In the rows, 128 means zero.
Families of rows that turns and mirrors carry onto each other, the same ones carrying the whole set onto itself: the rest of each named row's family, in list order
8 families of 5 rows
kada: 127,153,99,135,145,167,130,153,170,101,146
Ginak: 130,137,128,146,144,136,150,197,151,109,154
Pup: 164,116,120,140,163,113,110,116,136,128,123
pusal: 141,138,138,160,154,124,145,199,140,107,150
pil: 134,147,109,158,130,170,144,144,153,93,152
zenav: 158,107,106,135,145,116,115,112,155,118,125
lam: 160,115,119,138,140,103,108,116,138,122,142
sekug: 143,126,103,132,161,155,91,127,144,123,120
mor: 167,111,134,164,143,87,110,163,142,106,129
gaf: 157,112,131,167,136,97,101,167,134,100,116
vinob: 170,112,109,137,155,118,102,119,153,126,116
ker: 126,161,111,142,130,164,125,153,165,104,150
paf: 134,123,99,136,166,171,107,148,150,123,119
tofar: 160,121,101,140,168,155,93,129,143,122,122
Vif: 165,130,140,165,139,87,121,157,133,101,128
fif: 147,136,93,130,168,155,98,138,137,127,123
Soke: 153,124,137,162,133,90,119,181,134,96,137
dulok: 141,115,130,147,145,117,157,195,149,114,148
fiduv: 149,126,121,156,148,139,166,189,129,110,151
goro: 151,130,102,146,160,171,112,135,128,121,113
bilas: 134,153,115,148,147,168,132,159,171,94,156
gav: 134,148,107,150,146,161,140,178,178,102,151
nolub: 165,122,150,164,139,98,112,166,133,101,129
tar: 130,157,115,145,150,164,147,159,169,104,154
fidad: 171,107,111,148,145,115,127,113,128,114,135
lekup: 167,129,136,168,136,102,125,189,137,97,133
bel: 165,111,119,136,146,95,110,127,138,120,123
vam: 174,113,117,138,160,109,110,115,145,114,130
nuteg: 142,155,106,142,141,173,126,147,173,103,139
Dera: 174,109,132,146,141,101,115,126,142,121,129
Ped: 142,146,105,145,166,167,100,128,151,115,124
luza: 139,132,104,139,161,171,104,135,166,122,128
zalos: 162,125,140,175,126,111,123,163,117,98,124
Mun: 145,127,139,159,141,118,147,200,155,110,145
ladi: 141,130,128,151,149,147,151,192,155,110,164
gabu: 149,138,111,131,168,170,104,134,150,121,118
gufop: 127,147,107,155,131,157,134,167,175,88,144
mis: 158,137,136,159,131,97,113,179,126,105,124
suk: 136,133,119,145,150,127,151,192,140,113,167
rato: 151,136,134,147,152,125,156,197,148,105,151

The rest of the family of Ginak: kada, sekug, Soke, bel
The rest of the family of goro: pil, fiduv, fidad, zalos
The rest of the family of mor: vinob, gav, luza, Mun
The rest of the family of paf: zenav, gaf, dulok, gufop
The rest of the family of ker: lam, fif, mis, suk
The rest of the family of Dera: tofar, lekup, nuteg, ladi

Families of rows that turns and mirrors carry onto each other, the same ones carrying the whole set onto itself: the rest of each named row's family, in list order
4 families of 8 rows
solet: 93,138,151,118,116,136,122,144,123,128,146,145,108,123,109,116,92,127,115,147,127
Salap: 167,96,115,114,118,120,136,118,111,132,145,141,122,151,116,150,116,104,136,141,141
domu: 169,99,103,125,127,116,147,117,105,139,131,124,119,150,128,128,114,102,137,124,150
nupo: 122,140,124,129,122,118,99,147,133,126,141,122,133,149,151,127,121,96,100,151,147
bemu: 118,117,121,148,150,149,158,98,124,133,125,112,108,116,125,116,111,157,151,104,108
Kulu: 163,87,105,113,124,131,127,118,104,122,133,121,131,134,106,135,113,101,124,106,128
Rem: 133,138,133,143,129,139,169,105,118,155,119,112,109,113,116,125,115,159,158,113,109
Zugo: 181,126,135,128,131,140,154,107,136,121,125,125,129,123,150,114,130,168,147,104,148
vifi: 171,132,128,140,147,146,146,112,130,141,110,126,133,112,159,130,132,158,145,92,158
vud: 119,146,145,131,119,140,117,141,140,128,98,125,150,79,145,152,121,124,107,110,151
Rebuf: 136,168,147,135,139,165,89,138,124,133,101,136,153,116,104,150,131,154,139,119,126
Refi: 140,122,115,138,122,113,116,126,115,137,132,133,130,178,100,103,116,118,161,139,135
sosu: 153,112,125,139,154,166,139,122,139,126,128,125,125,129,167,110,132,166,135,100,143
Masob: 135,147,128,149,122,133,99,146,139,129,148,116,126,145,165,138,131,115,108,157,127
kan: 172,91,117,114,112,124,135,119,94,138,127,127,130,131,122,143,105,104,134,138,133
Rab: 158,107,117,138,118,119,133,125,129,118,122,134,136,166,96,106,125,134,165,145,134
bipav: 85,128,157,115,108,140,118,131,136,142,157,134,126,136,126,121,95,127,116,125,116
Fut: 104,132,149,121,112,126,104,137,138,122,155,153,103,131,114,126,106,118,123,152,128
rukeg: 119,142,127,129,127,131,104,131,143,133,164,113,144,153,160,132,131,122,100,135,121
Kade: 126,143,140,130,113,151,131,147,135,108,85,109,146,82,136,149,132,133,124,106,139
biv: 172,135,133,134,140,151,143,123,119,120,131,129,138,128,168,116,126,172,141,107,155
zadog: 144,111,107,139,122,126,106,136,119,115,140,134,151,166,91,112,133,127,157,109,126
vos: 139,134,126,141,144,138,160,97,108,145,110,124,117,127,116,119,111,157,173,98,134
fep: 88,146,153,134,111,126,99,141,141,136,131,139,121,129,112,124,98,110,120,143,131
Fules: 125,137,144,146,142,179,96,132,141,133,97,134,164,129,108,159,124,145,138,110,127
fuzuk: 118,172,151,131,130,167,97,141,127,124,108,135,139,113,114,168,131,139,139,109,131
Mif: 113,110,132,135,113,152,132,145,139,131,100,123,166,91,129,165,125,122,117,106,136
Mezo: 133,145,136,135,133,150,171,104,119,137,103,104,123,123,128,128,120,163,165,107,122
pamub: 109,149,130,129,125,139,104,151,132,123,140,121,121,143,158,150,132,107,110,158,132
Bev: 127,133,134,145,106,142,139,152,127,111,103,120,146,77,131,160,117,122,116,106,143
muni: 117,167,152,151,141,160,105,129,139,132,97,139,143,105,115,148,119,153,143,101,143
lafif: 153,123,113,153,121,128,127,148,125,125,131,140,139,174,88,113,130,135,158,137,137

The rest of the family of Salap: Zugo, Rab, Fut, Kade, fuzuk, Mezo, pamub
The rest of the family of vifi: domu, nupo, vud, Refi, vos, fep, muni

Families of rows that turns and mirrors carry onto each other, the same ones carrying the whole set onto itself: the rest of each named row's family, in list order
5 families of 4 rows
zabus: 142,153,105,110,143,132,125,123,116,138,111,134,165,142,145,166,131,139,90,128,146
devu: 159,127,139,132,122,120,148,176,110,172,124,83,146,95,127,121,112,135,148,124,150
lanu: 137,106,162,127,142,118,134,98,119,145,124,143,114,130,162,113,137,147,128,103,151
Baz: 166,119,141,138,107,140,132,156,121,174,125,96,126,92,129,125,116,131,166,126,162
lep: 128,122,124,162,107,119,183,111,152,138,119,116,159,92,120,167,120,121,110,120,130
Femi: 136,152,111,114,148,141,107,132,105,138,123,119,153,136,148,163,124,148,92,116,149
numi: 141,105,164,129,140,127,151,99,137,130,115,152,114,122,145,117,118,151,150,113,155
ligu: 147,138,104,120,132,143,110,118,110,136,122,139,146,154,151,171,135,131,102,125,155
Kofos: 137,122,126,145,112,116,167,113,171,148,116,113,179,112,120,168,111,131,115,132,123
peti: 138,95,153,127,137,128,153,91,112,132,122,159,112,125,141,121,121,134,133,108,143
raz: 131,128,126,150,99,115,177,138,163,139,123,109,161,99,110,165,113,125,115,126,126
Pul: 130,153,107,119,135,145,116,130,116,134,108,117,165,145,147,170,135,154,110,135,154
vaki: 145,150,109,123,129,143,119,116,111,114,103,126,162,131,149,162,123,137,89,130,144
zuper: 140,102,152,139,139,120,135,99,117,138,108,155,104,132,156,122,120,152,138,115,151
rola: 137,120,118,150,98,124,186,138,159,150,139,112,175,104,124,161,121,135,111,118,135
Duda: 153,112,135,137,117,127,143,169,109,175,131,93,132,107,139,124,119,120,167,117,163
Siluk: 141,132,132,141,120,137,136,166,106,174,120,80,127,107,140,129,132,138,164,127,162
gof: 139,109,155,142,130,121,154,117,116,130,114,148,93,116,155,119,129,143,140,99,160
Kuza: 134,115,129,138,113,118,184,119,153,145,138,119,162,89,107,161,102,126,114,120,126
Gavav: 159,114,126,131,108,140,143,166,102,177,129,84,141,120,127,127,130,130,156,134,159

The rest of the family of Duda: zabus, raz, zuper
The rest of the family of Pul: peti, Siluk, Kuza
The rest of the family of Gavav: lep, Femi, numi
The rest of the family of gof: devu, ligu, Kofos

Families of rows that turns and mirrors carry onto each other, the same ones carrying the whole set onto itself: the rest of each named row's family, in list order
4 families of 8 rows
Ref: 124,109,132,127,107,101,152,116,125,133,139,52
sib: 140,91,125,135,90,144,185,108,114,102,159,78
tir: 119,145,110,156,112,134,137,151,122,150,197,96
vab: 145,95,144,125,98,108,135,118,127,140,155,59
Sopu: 145,119,125,108,92,119,129,106,135,127,168,62
Ziga: 100,145,113,156,103,111,144,143,96,110,176,102
muko: 137,104,119,110,112,109,147,154,104,122,178,130
Nivir: 88,131,111,150,120,138,160,143,93,131,158,108
Led: 122,152,125,168,105,140,121,148,117,131,168,105
ros: 117,93,117,145,106,148,172,111,143,117,163,58
Savov: 114,125,137,109,106,126,148,128,152,158,151,71
Boduz: 120,108,143,93,92,115,151,133,133,155,165,80
Fusev: 108,152,111,150,114,127,169,138,98,120,174,118
zovu: 147,106,112,142,106,119,158,130,96,108,165,138
Zoker: 161,100,124,140,117,123,116,135,129,118,187,113
mepo: 136,100,143,121,109,158,180,136,148,145,156,84
Kel: 121,96,122,132,112,120,143,117,110,91,165,132
zimo: 127,131,105,165,114,112,149,150,89,131,177,84
nali: 98,96,132,140,85,143,193,137,135,138,160,91
sigak: 125,88,137,171,90,148,169,124,140,131,152,74
gev: 132,85,135,132,109,128,188,117,132,114,165,66
lepir: 147,117,116,143,106,141,139,123,133,120,188,142
kepof: 115,103,121,127,104,161,183,140,133,141,141,77
kas: 120,131,134,123,77,122,136,141,145,163,152,79
padi: 137,124,125,132,107,106,151,150,109,114,160,142
didu: 120,114,125,137,78,90,145,124,120,130,153,60
Sasa: 107,127,116,178,124,149,129,120,120,126,173,92
bik: 135,148,119,180,119,144,140,124,116,120,173,104
zupeg: 148,124,129,153,109,115,124,127,138,108,182,129
zerog: 135,107,131,132,115,151,129,130,127,118,155,143
vifo: 136,108,131,120,88,175,176,123,142,132,163,98
nata: 140,125,125,89,90,121,148,131,114,142,146,78

The rest of the family of Nivir: sib, muko, Zoker, kas, didu, Sasa, vifo
The rest of the family of zupeg: Ref, Savov, Fusev, mepo, gev, padi, bik
The rest of the family of nali: tir, Sopu, Kel, zimo, sigak, zerog, nata

